Each named move below is a turn or a mirror, shown by a few rows before and after it. Which moves, in which order, take the first row of each later pair to the second? The first pair is answered.
move Z508:
[-10  -3   3 -11  10  -8  -7   6 -19  12  -8   3 -10  -5   1  13  -7 -14
  22   4   4   1   4  15   3   4   1  -1   4 -13  -6   6  10  25  -8 -17
   0  18  -1  -8 -14 -11  12 -15  -7   0   6  -6   3  -2   4 -15  -6 -20
   5  -6  23  -3  -6  -6  14  16  -5   6   4  12  11  14  -9  11  11   4
  -1  -1 -22  -8   0 -11   8 -19  -8   0  -2   3   9  -9  -4   2 -21   7
   3  -6] => [-11  -2   3  -8   5 -10  -9   8 -18   9  -7   4  -9  -8  -2  14  -6 -19
  22   7   3   5   3  13   5   4   9  -3  12 -11 -10   7  10  19  -8 -13
   1  16  -3  -6 -12 -12  13  -9  -2  -2   2  -8   6  -5   5 -15  -1 -15
   9  -6  23  -8  -1 -12  10  12  -8   0   0  11  11  16  -6   3   5   4
   5  -2 -16  -8  -6 -12   8 -13  -5   1  -5   2  15  -8  -7   7 -14   7
   1  -3]
[-50 -31  24 -38   2   7  -2  -5 -19  14 -31 -18 -14 -26 -16 -10 -19   4
  38  -3 -17 -12   1  18 -52  12   9  -5 -30  16   0   7  22  25  -3   1
  -8  17  -7   8  -3 -16  16 -10  -9  15  14   0   2 -31  26  24   7 -12
  22   6   1 -18  -6 -10  -1 -30   3   6 -20   1   9   9 -13   2   7  -8
  -5  -4 -11 -17 -16  21  -3 -30   1  -5   4  -7 -11  22  -6   3  -9  18
  -8 -31] => [-51 -30  20 -40  -2   8  -2  -4 -25  17 -35 -14 -14 -29 -15 -10 -24  -2
  39   3 -20  -9   4  18 -45  20  12  -3 -28  19   2   4  18  22   1  -4
   0  21  -9   2 -10 -15  12  -1  -8   9  13  -5   4 -31  29  21   0 -10
  22  12   2 -14  -2 -13  -3 -37   8  -1 -21  -3   7  11 -16   5   3  -8
  -1   1 -11 -19 -15  26  -2 -30   2  -1   4  -6 -11  21  -6  -1 -13  14
 -17 -36]
[-31 -33  16 -17   6 -20  38  -5  24  20  51 -25 -25   0   3  18   8   4
  34 -10 -24  19 -18  24   5   3 -27  33  21  24  20 -11  -1  13   3  -9
  16 -11 -22  -9  30   7  36  11   5   0  21  16 -28  -2 -24  -1   1 -11
 -31  14 -24  11  -5 -35  18 -10  15  41 -32  22   8  17  16  -8  30  14
 -37 -31  -8  50  -8  50  14  44   2  -7   3   0 -22   1  -2   9  11  21
 -42  47] => [-26 -14  12  -4   6 -11  21   6  29  28  42 -21 -36   5  -9   7   3 -10
  32 -21 -40  33  -1  13  13  30 -17  35  24  31  20  -6 -17  20 -10 -23
  15   2  -9 -16  22   4  23  31  23 -16  11  19 -27  -1 -16  -3  -6  -5
 -23  19 -15  17   3 -34  31 -22   4   5 -37  32  13  36  17 -16  23  15
 -30 -17   8  49 -17  58   6  55  16  -6  -5  -9 -24  -2  -7   8   3   8
 -54  38]
[  0 -36  22 -39   7 -29  22   8  -5  13  31  14 -30  14  21 -17   2 -10
  -2  16  -7 -39  14   5  -7  -7 -18 -24   0   8   5  -4  13   9   1  -4
  -8  14 -20  12 -24 -21   8  16 -16 -16  23   9 -19 -10 -41   4   0   1
 -17  -7 -26   5 -24  29  20  25 -12  -5  13   3   1  -2 -17  11  25  -4
   5  10   2 -31  24 -30  14 -18 -31  13  11  -7 -18   2 -17  -1  18 -14
   7  25] => [ 13 -20  13 -27   7 -20   0  19   6  27  23  25 -31  14   3 -27   4 -23
 -12  18 -20 -22  28  -8  -1  11   2 -16   2  13   5   0  -4  18 -17 -17
 -16  37 -11   7 -30 -21 -10  36   4 -35   2  12 -20 -11 -24  -2 -16   4
 -17   4 -17  14 -14  27  23  11 -21 -32   7   7  17  21 -17   3  15   0
  12  24  19 -32  15 -24   5  -7 -10  12   9 -13 -21  -3 -18   0  10 -20
  -9  12]
move Z603:
[ 10   4  11   4 -22  18 -18  -9  11  -3 -19  10 -11  -5 -17 -17 -19 -33
  30  16 -23  -5   8  -9  -5  19  11  -5  -7   5 -10   0  -3   6  -4  -5
 -13  32   1 -14  -2  -4 -16  23 -11 -18  -3  23   2  -2  26 -25 -23   2
   5   8   3 -15  10   3  12 -14   1 -18   5  15  10  31   0  10  14   5
   7  24   7  20   4   0 -24  -3  16 -20 -33  -1 -12 -11 -12 -11 -27  -6
 -20   3] => [ 10  11 -17   1  -1  19 -36   7  14  -4 -19   7   8 -13 -10 -20 -12 -23
  23   4 -24   2  21  -6  -2  13  11  10   3  -6   8   6  -3   4   0  -6
 -17  16  10 -11 -13 -11 -23  33  -1  -8 -10  28  -5  -2   7  -3 -24   8
   4  -1   9   0  21   4  13 -22  -3 -33   6  -2  -2   9   3  17  -1   7
  22  28  17  -3  -6 -13 -17   4  32 -27 -20  -7  13  -6 -23   0 -17 -21
 -21   7]
[ 25  19  32 -13 -10   6 -15 -25  -8  -9  -3 -22  34 -14  18 -29  24   0
 -21  30 -20  10 -17  33  32   1 -17 -23   8 -28 -42  22   7   7 -19  12
  11  -1 -17 -16  14 -10  -8   7  -4 -46  21  14  11   9   0  22  11 -12
  -4 -14 -21  26 -28 -15 -16 -20  25   6  15 -10  22  -8  27 -35 -37   4
   5   8 -23  -2  57 -30  25  -4 -27  16  10  33   6   7  25 -43  15   4
  -1  -5] => [ 32  24  25  -9 -10   6 -22 -21  -6 -10  -6 -24  40 -17  13 -26  24  12
 -24  30 -18   9 -14  29  26  -1 -23 -19   3 -24 -35  21   7   7 -20  15
   9  -5 -19 -14  18  -8 -12  15  -2 -52  15  14  10  15   2  23  10  -9
  -7 -20 -24  34 -24 -21 -14 -26  28   2  16 -12  21 -14  21 -38 -36   4
   5   8 -15   0  55 -37  22   4 -24  15  12  36   6  12  19 -45  17  -6
  -8  -3]
[ -5   5  -4   0  18   2 -36  12   7 -15 -16  -7  30  -2 -11   1 -10  30
 -10  -5  24  -2  -1 -27 -16 -16 -13  -2 -30  13 -21  15 -12 -21  13  -5
 -14 -21 -12 -18   2  14   3  15  -8   5 -15  -1 -18  -1  25   3   6  34
   2   7   9   6   4  -2  -7  -9  27   2   6 -17   4   3 -11  -8 -13  10
 -17  23 -12  10   2 -12 -14   3 -12 -20   9  30 -14   1  -2 -11 -17  -1
  -5   6] => [-12  -4 -18  -9  33  -3 -27  25  -6 -20  -1  -5  35  -9  -7   5   8   6
  -1 -17  17   7   5  -1  11 -31   4   8   1 -10  -3  13  10  -2  15  -7
   6 -34   0 -24 -26  -1   5  -1   0  27  -2  -2  -3 -10  -7  23   9   7
  16  -1  14   8   7  -4  -7  -6   7   5   0 -16  -5  -8 -16  18 -25  -4
 -11  -4 -21 -27   4 -22  15  -3   5 -20  19  12  17   9   9   9  -4  -5
   0  -3]
[ -6 -11 -19 -13   7 -18  10 -13   1   2  19 -10  -6  11  35   8  10   6
  -5  19  19 -21 -24  17  15 -19 -27  18  -1 -23   7  10  25   6   9   4
   3 -19   4  19  15  -3   5   8  -8   2  11  -1 -19  -9 -28  -3 -15 -12
 -12 -14  -5  15   8   6  14   3 -10 -21  10   0 -23 -22  16   9  10 -17
   0 -10  13 -17   4 -15   8  -6  -6   8  26 -11  13  -9  -7  37   1 -22
  20  22] => [ -7 -20   7  -6 -12 -19  32 -23   6   3  22  -7 -27  16  32   6   8  -6
   2  26  16 -25 -33  21  16 -22 -28   1  -1 -19  -6   2  20   8   6  12
  12  -8   1  22  19   0   7  -1 -20  -5  15  -7  -8  -9 -14 -22  -7 -20
 -13  -3  -9   3  -7   4  12   7  -8  -7  10  11  -7  -6  12   9  25 -20
 -12 -17   6  -7   4  -1   4 -18 -25  15  13  -8 -10 -10   0  27  -1  -8
  27  21]
move Z380:
[ 14  -1 -18   4  -5 -23  10   0   7  25 -10  -7   9  21   8  14   1   6
   8 -10   0  -4  -7 -13 -18  11 -17   5 -28  39 -32 -17  31 -38 -10  -2
   4 -17   8  11  14 -21 -33  25  -3  -1  -3 -26 -18  33 -11  12   6  61
 -17   1 -11  15  -1 -11  -9  18  31  -3 -15 -30 -24 -21  23 -28 -15  12
   2   5  -6  23  23 -17 -15  17  29 -14  28  38   4  -1  -2  15  -8 -25
   1   2] => [ 18 -16  -3   8 -22 -28  28 -11   6  21  11  -7  -6  34  17  13   5  -2
  10   0  -4 -12 -28  -1 -11  10 -32  -9 -14  30 -27 -18  33 -27   2   3
  13 -21  10  19  25 -14 -38  19  -3  -3   4 -31 -14  27 -22  -7   4  47
 -31   2 -29   9  -4 -12  -5  16  26  -5 -16 -15 -25 -16  27 -33   0   3
 -11 -10  -1  20  30  -3  -6   4  16  -1  24  36   2  -1   3  20  -7 -25
  14   8]
[ 15  -2  24  -8  -9  21  32   4   0   5   3 -16  13   2   1 -10  12   2
   8   3  10  -7   5   7   7  -8 -15 -32   2   7 -10  -7 -17  -8  -8  11
  25   3 -12  14  -3  10   1  -2  12  -1  -7   6   6   1   1  -2  24   5
   3   3   0  -5   2  -5   1   1  17   8   0   8  -2   6  18 -10   1  13
   5  -7  -3  14  17  10   0  -5 -14   3  -4  -4 -23  12   2 -13   0  -6
 -10   4] => [ 16   7  18 -10  -2  24  37  11   1   1  -2 -19  20  -3 -10  -7  17  -1
   5  -8   5   1  17   7   3  -6 -10 -29   7   6  -9   3 -18 -16   1   9
  24  -4  -4   6  -5   6  -1  -3  10  11  -8   8   9   5   4   8  19  10
   3   4   9  -7  -3 -10  -2  -3   7  15  -4   4   1   0  13  -8 -12  17
  15 -12 -10  12  10   0   6   0  -7   0  -3  -5 -20  14   4 -12  -2  -2
 -16   0]
[ 12 -14   9  10  -6   1  12   7   3   9  -8 -14 -17   7  13  25  17  29
   2  17 -18 -22 -16 -39   0   1 -22  17   7   3 -15 -22  -7 -23   5  12
  -1 -22   9  26  40  27  -6   7   6 -13   5 -15  -1   9  26 -20   3  -4
 -11  -8 -29  -3  19  21  11  -9   4   8   5   5  23   1  24 -26   9   3
 -28  11  10  28   6  10  -7   6 -16  27  -8  29   9   2  -9  -5 -18  -7
  40  39] => [ 12 -27   2  13  -5  13  36  20  -9   8  12  -9 -11   2   8  18  39  20
   2   2 -29  -3 -11 -23  13 -10  -4  19  33  -1  -1 -28   2 -24  15  10
  12 -44  17  13  18  18  -8 -16  16   5   3  -8  16  17   7  -6   5 -11
  -2  -5 -32  -4  15  17   0 -20 -12  21  -7   2  29  -7  18 -12  -8   0
 -22 -10   5  14   1  19  14   5   0  32  -8  18  26   6   1   8  -2  -4
  24  24]
[  2   4  43  23 -16  19  -8   4   5   1 -25   5  -9  -2 -37  -2  -7  -9
  -3   2  -8  25  -2 -16 -17  22  10 -11 -33  22 -25   1 -29   5 -25   0
  -4  28  -8   5  -7  -7  -7  10  -5 -15 -10  10  11   2  42 -16   3   2
   3  18  14 -11  -6 -10  13 -11   7   3  -6  13  22  37 -10  -2   1  24
  -9  30 -11  11   9  11 -23   2  -4  -9 -28   9 -42  -9   4 -14 -18  13
 -11 -28] => [  4  -8  49  29 -28  11  24  -1  -1   8   7  14 -27   8 -22  -7   9 -18
  -5  10 -11  21 -18   5  -9  14   3 -25 -16   8 -14 -10 -17   7 -16   0
  11  19  -9   6  -8  -3  -9  -9  -6 -16   3  10  18   1  21 -29   3 -15
  -1  20  -6 -13  -8 -10  18 -10  -3   4 -14  24  19  39 -11   1   9  17
 -13  13  -7   7  14  24 -16 -13 -11   0 -25   5 -43  -5  11 -10 -12  16
  -2 -26]
Then:
(2 to 4 moves a pair)
[-39  -1  11 -31  12  18 -16  -6   0 -12 -11  -7 -14 -26 -15  -2  15 -21
   6   6   6  -4   5 -11   7  -9  12   7  10 -21  18  14  15  42  -3  11
 -21   2  17 -23 -29 -27   3   1  30  -2 -28  12   9   6 -10   2 -10  -6
  30   1  29  -4  13 -28  36   3 -38 -19  -7   2  18  11  -6  -9   4 -11
  -9  15   0 -34   4  -1  25   9  22  -2  16 -15  35  -5  34  33 -28 -25
 -27 -11] => [-43  -5  -1 -40  25  10 -20 -13  -3 -20 -14 -14   7 -27  12   9  11  11
   0   5  23 -20  -8 -14  -5 -21  -8  16  -4 -20  25  21  22  30  16  25
 -23 -16   8 -14 -12 -24  17  -7  16  16 -18   5  -7  12 -26  15 -12   5
  23  -8  17   0   9 -26  33  14 -17  -4   4 -11  -8 -20  -4  -8  10 -13
  -5   9   0 -31   7 -18  25   8  10  -4  32  -5  39   1  22  31 -16 -26
 -23  12]  Z508 then Z603 then Z603 then Z603
[  5  -6   9   6  -1 -23  34 -23 -19 -18  29   5 -23  24   4   6   1 -27
  -7  10   3 -10 -20  29  10   1 -21 -17   9  -5  -3 -14  11  18  10 -12
  16 -11  -8  -3   8   7  -4   0   5  -2   9  -7  -5  -3 -13 -19   0   3
  -4  -4  -7 -10 -19  -2   2   7 -12  11   3  19   3  13   6   2  15  -2
   0 -12  -6 -12   4   8  26 -34 -17   2   1   6  25  -1  24  -7  13  12
  13  11] => [  1  16 -20  -2  20 -28 -17 -14 -12 -20  -3  -6   0  12  20  13 -23   0
 -15  16  19 -15  -3   5  -4  15 -23   5 -22   4  -7  -5   0  12   3  -9
 -12  -6 -14   9  17   9  -9  33   2  -9   0  -9 -29  -2  -2  -5  -8  28
 -13 -17  -3   8  -5   2  11  14   7 -12  20   3 -14  -5  16  -6  14   5
  11  24  12 -20   0 -18  13 -16 -14 -13  16  13  31  -1   0 -10   1 -15
  14  28]  Z380 then Z380 then Z380 then Z603
[-22  38 -36   8  14  -1 -44   3  44  25 -38  -5  11 -43   7   4 -15   9
 -10 -48 -23  27  16 -24 -43 -32   7  23   1  34 -10  34 -61 -10 -16  -1
 -19  -3  22  16   2   1 -26  -2  -2 -25   8  26  -7  24   7  24  32   1
  -5 -12  13 -17  11   0  37 -12  -6   5  10  -6   1  21  -8  -8  12   0
  26  10  -6  -4  -5 -12 -16  37  16 -13 -41 -10 -28 -15 -15  -3  -5 -18
 -25  -1] => [-14  11  -4  23 -17  -4   3 -18  49  35  -4   4 -28 -17  20  -1 -10  -6
  -2 -12 -21   4 -25   1 -36 -31 -20 -10   6  32 -15  26 -53   4  -7   2
  -6   4  14  25  28  10 -28 -15  -9 -44  26  22   0  16   2 -29  31 -18
 -12  -7  -7 -29  -3  -1  48  -5  -7  13  11  33  10  45  -7 -20  48 -13
   2 -11 -11  12   0  17 -18   2 -13  10 -49  -7 -59 -19   3  -3 -11 -10
   4   3]  Z603 then Z603 then Z603 then Z380
[ -3 -11  19  -2  -2 -17  17 -25  -6 -33  11 -12  28  12  21   7 -13   7
  -3  -6  59 -23 -15 -43 -14   7 -14 -10  13   6 -22 -26 -23 -25 -14  34
 -13  -3  -1 -14  20  -3 -30 -39   4  -2  -7 -23 -56 -14 -24 -14  -7 -19
  -9  -3 -18  26 -13  -5 -11   9  -9  -5  12   1 -15 -21  -3  -8  13  20
 -18  -4 -18  25  -9  -4 -17 -43 -28  -6  10  10 -31 -29  -6  -8   1  28
  24  -2] => [  1   3  12  -4   7 -16   2 -29 -13 -39  -9 -15  37   4   6  10 -19  13
 -14 -15  59 -16  -3 -55 -17  16  -2   2   3   4 -27 -25 -26 -27 -22  31
 -22  -1  -2 -14  11 -11 -33 -40   1  -1 -13 -24 -59 -10 -14  -7  -4 -14
  -3  -9 -10  27 -15   3 -11  12  -4  -4  15 -10 -14 -23 -10 -14   6  26
 -15   1 -17  29 -19 -13 -19 -37 -15 -15   8   8 -28 -27 -10 -11   0  27
  10  -3]  Z380 then Z380 then Z380
[-21  -5  20  29   1 -12 -22   7   7  33 -28  -5  31  -7  -7 -10 -20  30
 -47   9   3   6   4 -57 -11  -8  -7 -11 -32   2   4  -4 -11 -50  37 -11
 -31 -13  -2  34  21  12   6  -1   5  12   4  -1 -16  25 -11   9 -12  35
 -18   9  20   7 -22  16   6 -26  37   2  33  -9  12   4  26   4 -12  14
  10  29   9  46  13  -7 -13 -20 -13   6  -1  35 -19   9  17 -18 -12  -9
 -17  15] => [-30 -11  36  14  -1 -17 -34  -5   4  35 -41  -2  11 -14 -11   7 -29   8
 -32  18  13  -9   8 -44  -3  -4  -8 -13 -43 -13 -14   4   0 -27  23 -19
 -31  15  -3  34   0   0  23  -6 -13   4  18  -9  -8   8  -2   0   3   3
  -6   3  41  -2 -36  12  10  -8  37   7  39  -1  24  24  20  12  12   3
  -3  18 -22  32  14  -9 -17 -41 -22   0   2  33 -24   2  27 -24 -18   7
   3  18]  Z603 then Z603 then Z380 then Z380
[ 12 -11  24  15 -13   6  -1  17  30   5 -13  16 -25   5 -23  -6   4  -6
  18 -11 -31  17  19  -6   5  14  42  -8 -11  12 -35  -8   1   0 -15  19
  -8  25  -4  15  -6  23  -5  19  -8 -21   6   1   3  26  34   3 -14 -11
   8  32   8 -23 -17   3 -25 -13 -14 -33 -12  16   5  26  -3 -10   9  13
   0  26  11  12 -13  12  -6  -6   5   5 -28  -1 -11 -22  13  -8   5 -21
 -15   5] => [ -9 -15  -3 -11  19  -6 -22  23  19 -11 -27   3   8 -11   1  13   0  21
  20 -24  -9   5  32  -1  -6 -13  32  16 -19  -1 -25  -5  25 -11  -6  24
 -11   5  -7  17 -21  11  21   6 -30   9  16  -3  -3  22   6  39  -4  -1
  17   9  20 -20 -27   6 -34  12  -7 -10   0  -9 -22 -18   3  10  -4   4
  13  13 -13 -14 -12 -31  14  -3  10 -11  -5  -3  18 -16  10  -2  23 -28
 -10  19]  Z603 then Z603 then Z508 then Z380
[  0   6   1  -7 -17  -3 -20   2   3   2 -28  11  12  -7 -10  12 -25  22
 -12  -5   9   0   4 -26 -12   3  -1   2 -24   4  -8 -10 -10 -14   5  15
 -27  13  -2  -9  11   4   5   2   6   5  -3   5 -16  10  23  11  10   6
 -11   4  11   1  -8  -4  -6   8  12  21   7 -12   5 -10 -15  -2   5   4
  -5  17   2  18   9 -15   2   9 -11  -2   7  25 -19   4   4 -24  16   6
  -9  -2] => [ -1  -2  -4  -7 -14   1   2  13  -7   7 -13  18  13  -9 -15  15  -2   4
 -11 -28  -7  22  12 -11   2  -7  12   2   2  -7   4 -13   3  -8  12   6
 -14  -2   6 -26  -4  -8   8 -21  16  18  -3  12   0  12   7  24  12  -9
   0   5  15   2 -16  -5 -16   1  -4  32  -3 -10  10 -12 -24   8 -11   5
  -3  -4  -6  -4   4 -10  21   6  -2   4   1  17  -9  12  11 -13  29  16
 -16 -22]  Z380 then Z380 then Z380 then Z603
[  2  -8 -55   2 -11   4 -24  25  17 -26  17  -1   0  -9  29  25  -6  24
 -23 -13  -3  12  14  19  -6   3  22  18  45   4  15  23 -19 -15  -4  26
  10  -9   6  -8  -7 -31 -26  -8  15  28  15  13 -30  22 -13  26 -35  15
  11 -17 -22  28 -10  29  17 -26   1  -1 -36 -21   1  -7  -5  26  -7  -1
  11 -15  17 -14 -10  17   9   5  36  -6 -15 -15  12   3  -3  -1  14 -38
 -11  13] => [-10 -12 -34  -2 -16 -13 -52   3  30 -21   2 -12 -23  -5  41  40 -33   8
  -4  25  16 -28   4  23  -2  18   0  10  12   0  -2  34 -11   8 -23  25
   3  28  -7   3   3 -31  -7  15 -14   0  29   1 -44   4   5   1 -25   3
   3 -37  -7  16 -15  26  33   3  12 -19 -14 -11   8  12   1  22  37 -19
  -7  -7   1 -19 -11   4 -12 -11   3 -10 -13 -11  -1 -13   1 -11  -6 -37
  21  36]  Z380 then Z603 then Z380 then Z380
[-34  16  25  17  34  31   2  18  -9  -5  61  -4 -13   8  27 -39   6 -24
 -13 -10  -9 -19  60   3  40  11  22  20  27 -28 -16  -6 -10  28 -12  11
  -7  18  35   4 -15  -2   0  13  18  29 -11  -9  38  -5  -1  19 -16  -2
 -17  -1  -7  21  32   0   3  -2 -25 -16 -26  -9 -16 -11 -15   2  -1  24
  27  27   8  10   3  16  16  -3   5  27  52 -27 -13  30  29  25  -9 -42
  15  39] => [-33  11  29  19  22  30   2   9  -7  -1  63  -3 -15  13  33 -38   2 -23
 -12  -2  -6 -26  52  14  40  11  13  14  23 -21 -21   0  -9  33 -13  11
 -11  21  32  12  -7   3   7  20  10  20 -10 -12  37  -7  -1   7 -24  -5
 -25   5  -9  23  31   5  10   0 -23 -14 -27  -7 -12 -14 -10  -9  15  20
  20  24  11  12  10  22  15 -14  -7  26  50 -24 -14  29  26  27 -13 -46
  16  43]  Z380 then Z380 then Z380
